In the data rows, the value 128 means zero.
A hidden rule labels the rows of this table. It goes by one to three of the table's principal directions, not those with the most spread.
[162 133 133 132 146 104 117 134 140 150 128  88 106 152 144 155 121 123 152 151 133 144 128 115 121 122 145 140 145 110 129 135 140 120 109 131 139 135 123 151 146 132 133 130 135 140 134 140] d
[158 120 147 146 119 149 105 181 163 112 117 153 119 123  92 114  82 101  72 106 131  95 167 141  86 146 118 130 150 119 144 168 169 148 147 155 129 116  84 109  79 144 146 103  92 187 125 144] f
[183 125 132  75 143 133 127 127 148 136 138  88  78 133  87 123 100 118 162 150 143 172 110  80 102 127 139 137 146 124 152 168 154  97 118 126 108 159 120 166 113 139 145 146 102 137 130 138] d
[159 125 156 144 148 124 124 179 164 109 111  92  99 144 175 164 147 125 126 116 182 151 148 108 123 136 108 141 162 111 128 132 147 146 126 121 136 172 143 148 119 123 107 141 188 134 156 146] e
[ 94 106 141 110 119  94 162 100  50  90 158 131 145  99 113 143 116 181 144  99 159 119 125 135 176 137  87 141  89 125 156  98 105 127 123 120 150 141 136 155 183 140 151 148 142 100 121 111] d
[117 136 140 135  97 118 109 135 143  78  78  95 170 108 135 126 154 129  92  80 169 138 100 146 130 143 118 177 154 129 103 166 129 146 145 133 115 119 134 129 103 124 109 130 179  85 165 153] f
[154 110 156 149 123  90  88 136 114 103 156 105 122 161 174 161 123 127 152 138 156 140 124 112 112 128 112 124 143 132 130 132 143 112 141 121 152 157 141 135 156 131 124 129 151 120 115 140] e
[113  88 141 148 135  76 148 146 107 141 132 133 112 162 107 182  78 104 120 143 128 123 206 173 139 166  84 148  93  65 179 102 123 134 155 137 167 100 105 167 148 237 128 177 128 159  97 150] e
[ 70 124  95 114 120 107 136  97  66 157 121 127 168 125 140 128 113 146 159 129  97  98  88 133 173 111 129 154  92 148  97  85 101 115 136 110 125 142 150 142 174 123 129 109 134 106 150 108] e
[147 150 107 136 144 172 131 128 151 163 138 174 106 137 122 100 142 122 129 157  94 133 126 114 104 104 163  73 130 150 116 114 121 143 103 133 123 113 116  93 114  90 130 115  73 141 107 113] e
[140 157  96  93 147 145 115 112 143 167 129 108 108 117 106 107 128 133 150 139 100 133  94  93 113 109 174 133 140 141 115 146 120 119 103 137 104 136 124 138 120  98 148  98  97 147 140 115] d
[159 162 127 158 157 137 145 122 150 134 106 136 138 123 118 114 159 139 131 109 136 148 110 132 121 107 136 108 137 135 116 129 136 111  98 131 122  86 130 129 110 105 118 133 111  93 130 131] d
[131 119 137 106 135 167 142 138 161 124 148 139 100 117 111 119 139 114 132 152 124 137 157 122 121 125 121 115 123 125 150 135 138 118 141 130 115 155 142 111 100 127 115 160 130 152 115 116] f
[ 96 136 119 160 141 118 153 128 128 160 113 143 156 133 120 137 108 143 105 144  79  94 181 165 169 135 130 145  97 129 121  85 119 135  93 146 149 103 139 122 139 120 125 120 131 168 138 124] e
[ 83 149 121 196 155 127 186  86 131 158 137 180 164 116 122 119 200 156 125 118  88 149 187 165 185 126 116  81  80 129 109  48  96 120  89 134 145  58 175 136 115 120  94 176 133  75 107  98] d
[181 122 139 131 168  61  93 128 139 159 168  56  41 182 153 205 140 100 196 151 175 173 147 105  94 142 120 119 157  45 164 149 124 122 137 125 172 125 114 216 147 222 131 172 142 127  91 148] e
[175 105 152 160 137  83 119 167 133 127 104 112 119 160  93 163  55 122  94 116 142 138 176 141 116 160  98 157 135 100 153 142 164 137 115 147 161 105  95 169 128 183 150 135 109 157 133 169] d
[ 86 107 103 109 130  68 128  93  57 176 160  99 126 157 154 175  99 139 191 166  97 114 120 124 167 118 137 149  86 115 128  82  96 103 139 113 153 146 141 168 203 158 143 131 142 136 124 112] d
[ 67 121 111  90  74 134 119  99  79 104 117 116 181 116 161 110 122 128 128 133 128  70  66 151 164 128 133 160 126 147  96 131 105 147 157 100 116 149 130  89 165 106 128  83 166 115 153 121] d
[146 179 100 135 143 142 119 115 152 152  88 131 143 127 122  93 155 123 129 129 110 134  77 132  88  94 177 129 142 146 101 142 121 116  96 147 109  90 128 110 118  82 121  95  95 102 135 134] e
[ 81 147  98  89 168 119 141  76  82 152 186 116  88  72 134 146 201 185 208 111 138 134  98  93 165 101 125 117 101 109 136  87  64 143 109 127 134 179 163 181 179 132 130 168 125  88 110  72] e
[131  97 149 162 122  93 109 185 135 105  93 130 136 132 104 172  75 125  67  98 143 119 189 163 121 162  91 182 124  96 153 139 141 171 146 162 153 126  95 144 127 189 134 150 129 168 139 162] f
[141 128 139 152 120 151 118 152 142 116 120 157 141 110  99 108 101 118  86 108 123  86 144 151 119 141 113 120 145 123 132 147 157 156 129 142 131 107  91 100 105 141 141 108  89 156 120 133] d
[112 119 131 116 140 138 145 139 124 129 146 144 105 112 121 129 128 135 135 127 126 125 154 117 131 129 110 122 111 127 150 107 126 126 130 134 128 159 144 135 126 134 126 143 127 144 119 113] e
[ 85 100 134 149 108 105 168 161 103 131  82 151 154 140 115 142  76 108  86 131 111 100 179 184 144 153  94 165  91 106 150  90 135 136 146 141 147 103 120 125 139 178 119 142 141 143 133 149] d
[ 65 112 106 111  78  81  76 126  78 111  85 108 201 108 130 118  85 126  94 102 103  75  92 161 112 134 140 231 111 136 111 139 113 138 159 163 117 150 131 121 177 132 143  65 140 132 162 138] d
[108 118 124 110 110  97 135 115 105 113 106 115 143 125 141 138 123 147 114 106 134 142 113 131 137 133 127 160 110 138 131 130 109 121 130 120 127 134 139 144 148 131 127 127 156 105 151 143] d
[135 112 162 133 115 131 135 147 180  80 117 118 108 125 132 134 170 107  95 111 160 198 172 126  99 160  98 125 138 119 159 151 136 112 150 136 120 125 165 130  72 155  93 182 182  96 117 152] e
[ 90 147 101  98 124 159 151 115 136 155 111 127 135  98 129  96 159 130 139 139  92 127 106 118 135 101 159 141 113 151 107 113 117 110 122 133  99 148 164 114 118  81 114 122 143 115 153 104] d
[118 115 117 114 124 152 144 153 114 126 106 161 139 149 127 109  94 101 111 142 126 108 119 141 109 130 121 124 118 134 139 113 125 132 152 119 113 123 115  93 136 131 130  93 120 146 123 134] f
[152 108 150 121 127 133 131 148 132 111 134 121 113 142 128 136 104 110 136 141 154 130 133 124 123 136 103 126 139 117 145 138 157 121 147 115 129 149 120 130 125 152 124 145 131 135 122 139] d
[115 136 120  99 127 185 169 107 138 137 144 168 121  91  91  77 140 135 136 141  95 127 125 115 142 110 130  93 106 163 130 117 138 103 116 120 102 140 149 105  96  96 121 147  94 120 120 100] d
[135 137 118 111 123 150 129 137 129 139 112 128 137 137 133 109 100 121 129 155 112 110 102 118 127 117 153 134 137 155 112 129 138 126 118 122 110 144 118 100 132  91 134  95 116 154 145 131] d
[195 129 134  84 143 130 102 134 144 103 116  77 109 126 113 123 121 121 137 118 184 146  72 109  83 123 140 160 173 100 148 190 145 136 122 127 105 150  98 142 153 133 150 102 120 120 140 148] d
[176 145 146 139 139 137 120 161 171 100  83 108 146 130 119 116 114 123  93  99 161 127 119 132 104 129 131 159 162 133 121 173 162 121 118 135 110 120 114 124  97 101 127  98 140 143 164 156] f
[135 158  95  96 130 199 156 109 123 148 120 166 134 121 120  71 123 146 134 156  89 117  62 102 130  85 167  78 127 200 102 119 124 114  91 106 103 122 133  59 125  34 142  76  91 127 135 107] e
[133 111 127 111 114 116 125 139 116 131 109 124 137 127  92 124  63 123 110 133 110 110 130 136 123 136 126 165 119 131 142 143 150 121 130 140 125 134 106 132 136 147 148 117 100 157 139 144] d
[128 149 105  98 132 162 121  79 151 152 163 132 102 112 124  90 196 128 171 148 104 185  94  76 114 107 164  80 132 158 108 129 109 104 116 120  96 140 166 131  99  93 114 148 107  78 110  98] d
[105 132 129 170 123 147 133 160 158 130  94 155 152 131 136 119 136 106  70 112 124  92 177 170 136 156 116 130 137 107 111 113 127 183 131 139 135  98 115 109  99 137 111 107 143 151 140 135] e
[ 87 144  86 100 130 132 150  74  79 171 132 126 133 116 123 111 140 140 176 138 104 106  70 126 169 115 132 113 113 129 105  96  96 134 112 101 129 115 137 146 159 140 132 120 107  83 125 105] d
[107 105 148 151 133 165 181 171 170 126 118 183 103 107  85 123 123 117  71 118 107 139 232 151 138 158  79 106  99 116 166 100 146 143 132 148 137 118 142 119  66 167 107 186 126 154 113 127] d
[105 116 130 123 108 140 143 135 124 129 120 144 142 121 111 120  96 122 110 142 100 106 147 144 146 135 121 138 111 142 131 121 139 123 137 130 125 131 126 107 117 131 127 134 122 153 131 129] e
[125  97 144 109 104  86 104 144 115 105 126  79 101 156 161 173 112 100 133 140 166 140 131 132 111 160 106 159 146  86 157 148 124 143 162 122 148 148 122 147 154 191 127 139 177 128 120 158] d
[188 135 146 133 144  82  92 124 145 116 132  82  95 140 134 151 147 130 151 112 167 187 109 100  78 124 136 138 156 109 144 168 141 105 114 142 137 130 128 177 133 147 131 149 123  90 119 153] d
[119 128 123 141 124  90 118  91  87 133 145 126 151 135 130 133 122 142 146 124 119 119 111 139 141 129 125 126 116 127 124 115 116 117 118 124 145 103 127 144 164 144 140 118 111 103 112 126] e
[ 83 110 117 114 140 160 184 150 136 148 128 170 106 112 139 129 156 120 122 156  93 163 175 124 133 124 128 112  88 128 161  67 103 126 138 136 104 155 159  98 131 130 105 172 144 137 112 106] d
[127 110 141 118  98 131  86 151 151  94 111 107 140 115 131 129 120 107  97  98 152 116 124 130 116 148 116 167 155 120 117 177 146 148 174 128 110 157 115 129  97 149 121 124 150 138 153 143] d
[130 149 113 141 140 163 113 125 161 153 143 155 115 126 115 103 158 116 128 151  96 133 143 120 104 118 152  94 133 138 115 120 120 141 113 150 124 118 137 106 102 103 122 123  95 137 105 109] f
[131 162 142 194 131  88 141  94 115 116 117 134 169 146 192 142 193 145 158 118 139 159  94 147 140  94 137  98 120 154  95 102 121  75 116 111 140  78 160 121 136  97  86 161 155  43 120 139] d
[173 123 132  98 112 153 118 131 127 121 126 122 128 152 122 108  79 106 143 162 131 120  76 111 110 110 145 119 149 157 122 165 164 100 140 102 108 140 100  95 127 106 141 104 100 143 132 143] d
[106 106 146 142 108 132 148 150 132 101 112 153 139 114 121 130 123 117  83 110 138 114 170 167 134 152  97 138 117 106 149 124 133 153 150 135 134 118 117 113 117 164 116 152 140 131 123 138] d
[206 139 157 162 145 116 106 132 151 104 131 102 118 163 151 154 143 132 149 133 170 181  97 109 110 113 127  97 167 138 120 158 155 105 115 112 138 108 122 125 123 116 121 151 132  93 117 154] f
[179 142 131 115 134 154 123 136 160 129 111 119 122 129 104 101 106 119 122 142 120 139 101 113  97 112 151 127 152 150 129 166 164 102 107 132 107 125 117 105 109  98 139 107  99 140 136 141] d
[ 90 154  94  88 132 177 132  75 112 135 167 166 124  63  81  68 168 174 145  94 103 119  93  88 148 114 134  90 111 174 107 120  93 136 104 127 107 145 156 134 103  80 142 112  82  99 123  75] f
[ 94 153 111 201 146 154 188 129 107 158  92 212 174 127 134 111 138 152 101 120  82  92 140 179 171 103 112  76  89 161 100  49 118 140  91 122 152  58 137  78 133  99 107 125 101 100 120 115] d
[109 107 140 128 131  77 119 128  90 116 152  94  93 134 156 180 148 145 165 120 171 160 138 107 141 150  86 137 125  96 146  98 104 152 132 128 165 166 154 188 167 178 122 172 166  89 114 128] d
[140  83 153 157 123  61 111 185 122 122  96 106 132 174 125 185  47  94  89 133 139 117 195 172 104 164  98 196 118  74 169 133 154 132 159 155 160 121  99 156 154 211 136 134 146 180 131 175] d
Which label does each new row get?
[176 162 131 171 165 123 127 118 160 136 124 128 118 148 121 142 164 133 141 117 146 167 122 131 116 114 134  91 144 121 120 142 126 113 106 127 139  65 119 142  99 131 116 156 111  97 110 141] -> f
[ 96 128 119 150 104 138 123 100  84 138 148 164 177 143 149 109 111 143 148 166  80  94 104 131 167 107 131  99 104 192  83  82 128 113 119 111 139 134 153  82 154  75 122 108 110 119 121 107] -> f
[155 145 102  91 129 153 119 123 126 154 108 123 142 129 107  87  79 123 136 149  93 102  66 110 106  94 174 142 137 167 111 155 151  95 112 124  95 135 109 100 137  76 156  63  82 156 152 128] -> e
[113 114 141 106 115 105  81 151 127  76 125  94 136  92 111 140 117 144  93  56 183 108 139 117 126 171 103 196 150 103 133 173 116 178 156 148 119 174 109 176 115 155 146 108 154 155 162 135] -> e
[112 111 127  84  92 164 112 134 117  96 146 151 129 106  93  95  92 123 102 109 138  91 120 114 126 148 120 128 133 147 129 163 130 153 165 120 110 153  97 113  95 122 153 100 107 164 134 119] -> e
[ 82 120 110  76  77 156 108  98  76  97 133 124 175 113 155  90 117 135 143 114 145  73  40 110 168 124 126 138 137 175  75 141 115 142 168  75  98 177 131 105 140  85 132  72 151 107 166 110] -> e
[106 132 134 141 106 122 130  95 113 122 148 128 129 103 135 123 159 145 135 113 119 134 121 124 156 136 114  98 131 139 116 122 126 129 117 119 143 114 145 132 118 135 124 149 132  84 114 117] -> d
[100 126 122 127 109 160 145 128 125 129 118 159 165 134 136  96 123 113 122 150 104 106 124 139 145 119 135 122 112 161 101 105 132 116 145 114 106 134 142  91 115  90 110 114 133 132 140 117] -> e
[121 156  94 114 130 125  96 104 118 151 134 119 121 105 120 120 161 148 150 130  99 149  78 105  95  91 176 130 128 147 114 136 100 124 111 159 123 124 138 119 148  90 146 114 100 103 119 108] -> f
[108  96 135  95  86 168 104 139 147 106 147 143 121 124 111 112  93 104  94 153 111 105 156 124 135 163 115 127 135 144 133 153 136 162 159 122 117 167 116  92  94 141 130 126 122 181 123 129] -> f
[135 153 119 152 142 155 156  92 131 153 146 171 114 129 113 109 164 130 162 161  94 162 112 127 131 102 130  51 115 154 125  99 124 101 101 121 134  80 144 101 111 126 107 178  74  75  75 116] -> f
[112  97 137 149 141 106 110 171 154 129 129 138 131 147 129 155 109  99  88 125 119 116 217 156 102 156 117 167 109  87 159 119 123 136 164 161 131 136 128 137 124 169 123 122 151 195 125 133] -> f
[155 155 107 105 148 115 107  88 121 156 145 104 104 131 109 117 131 141 172 135 124 142  84  95 115 117 152 119 141 133 120 144 117 117  92 127 128 126 124 167 138 126 144 115  83 109 119 126] -> d
[109 163  56  76 184 149 153  71  99 234 149 103  89 126 126 126 151 146 230 189  69 121  60  96 161  69 171 106 107 128 108  80  88 109  82 108 124 143 159 148 187 109 136 119  97 113 124  80] -> f
[172 166 118 118 161 119 123 118 125 137 108  78 143 134 141 131 137 151 166 129 157 122  60 118 127  87 167 158 153 128 103 147 131 114  92 123 118 131 120 139 168  70 141  89 138 119 164 129] -> e
[ 96 120 130 135 102 103 114 141 132 106  97  92 145 126 150 155 158 128 109 106 147 159 131 136 131 138 122 172 129 120 111 134 111 139 155 139 133 130 156 140 120 129 110 148 202  95 157 138] -> f
[145 133 129 122 139 132 121 103 135 135 159  98 105 151 174 146 180 112 182 158 154 149  98 116 132 113 137  95 150 106 118 131 118 121 140  95 129 132 138 130 144 131 110 147 158  96 111 120] -> d
[105 139 117 161 133 130 151 126 144 142 110 172 151 122 124 118 150 139  92 116  85 147 165 146 128 121 147 116  95 149 123 101 110 115 116 147 121  88 143 109 106 105 115 138 122 126 127 124] -> d
[159 136 116 126 152 155 135 108 122 155 156 141 122 149 131 112 129 133 164 163 108 133  98 106 129  97 145  78 129 153 117 112 134 103 105 106 126 121 135 103 149  87 140 104 102 124 112 107] -> e
[164 140 127 119 159  95 114 135 128 130 108  82 121 123 108 151 108 144 135  93 165 123 109 126 122 129 129 175 147  92 137 161 132 136 112 136 130 127  98 182 147 152 150 114 122 138 153 144] -> d
[ 68  84 110  77 107  95  93 143 100 132 131  91 116 138 137 163  84 114 122 124 134  98 155 121 142 172 106 198 114  96 137 127  95 168 176 127 134 194 134 177 150 186 137 107 175 179 156 130] -> f
[ 76 129 112 130 125 121 163 116 111 156 126 162 134 103 111 120 132 128 124 125  84 117 159 149 143 129 130 129  85 122 141  92 109 115 135 142 123 110 134 134 122 154 120 154 108 130 116 113] -> d
[105 112 127 104 102 139 111 124 136 108 132 128 144 117 122 117 123 131 105 122 121 124 138 122 137 140 132 152 120 147 118 144 120 135 148 128 112 159 139 122 112 110 127 121 147 146 149 123] -> d
[130 146 125 125  98 168 114 120 142  97 120 156 173 114 128  88 125 133  87 113 118  96  96 137 128 119 163 117 142 175  98 167 129 132 137 118  98 106  97  63  97  63 138  80 116 152 144 128] -> d
[110  99 145  84  89 169 127 185 156  68  98 138 150 123 119 102  88  97  55 111 161  98 158 136 110 164 123 179 136 135 140 167 137 153 185 128  85 169 107  92  83 104 130  86 175 200 170 143] -> f
[168 151 179 207 108 139 136 163 162  53  69 144 205 120 159 108 153 130  59  89 168 115 118 185 111 116 122 134 162 150 108 155 177 122 116 140 125  75 119  51 111  65 104 108 162  96 147 162] -> d
[136 139 107 131 132 148 117 107 105 150 138 140 128 134 132 113 128 137 158 134 111 122  70 107 135 102 128  83 136 160  98 119 130 124 119 103 133 118 134 113 138 109 136 107  98  93 119 113] -> e
[ 97 108 145 127  80 150 126 163 156  78  83 147 184 100  98  99  90 107  30 102 115  85 171 181 122 164 120 185 125 132 139 165 147 147 160 156 103 116 109  73  89 127 129  99 150 181 153 148] -> d
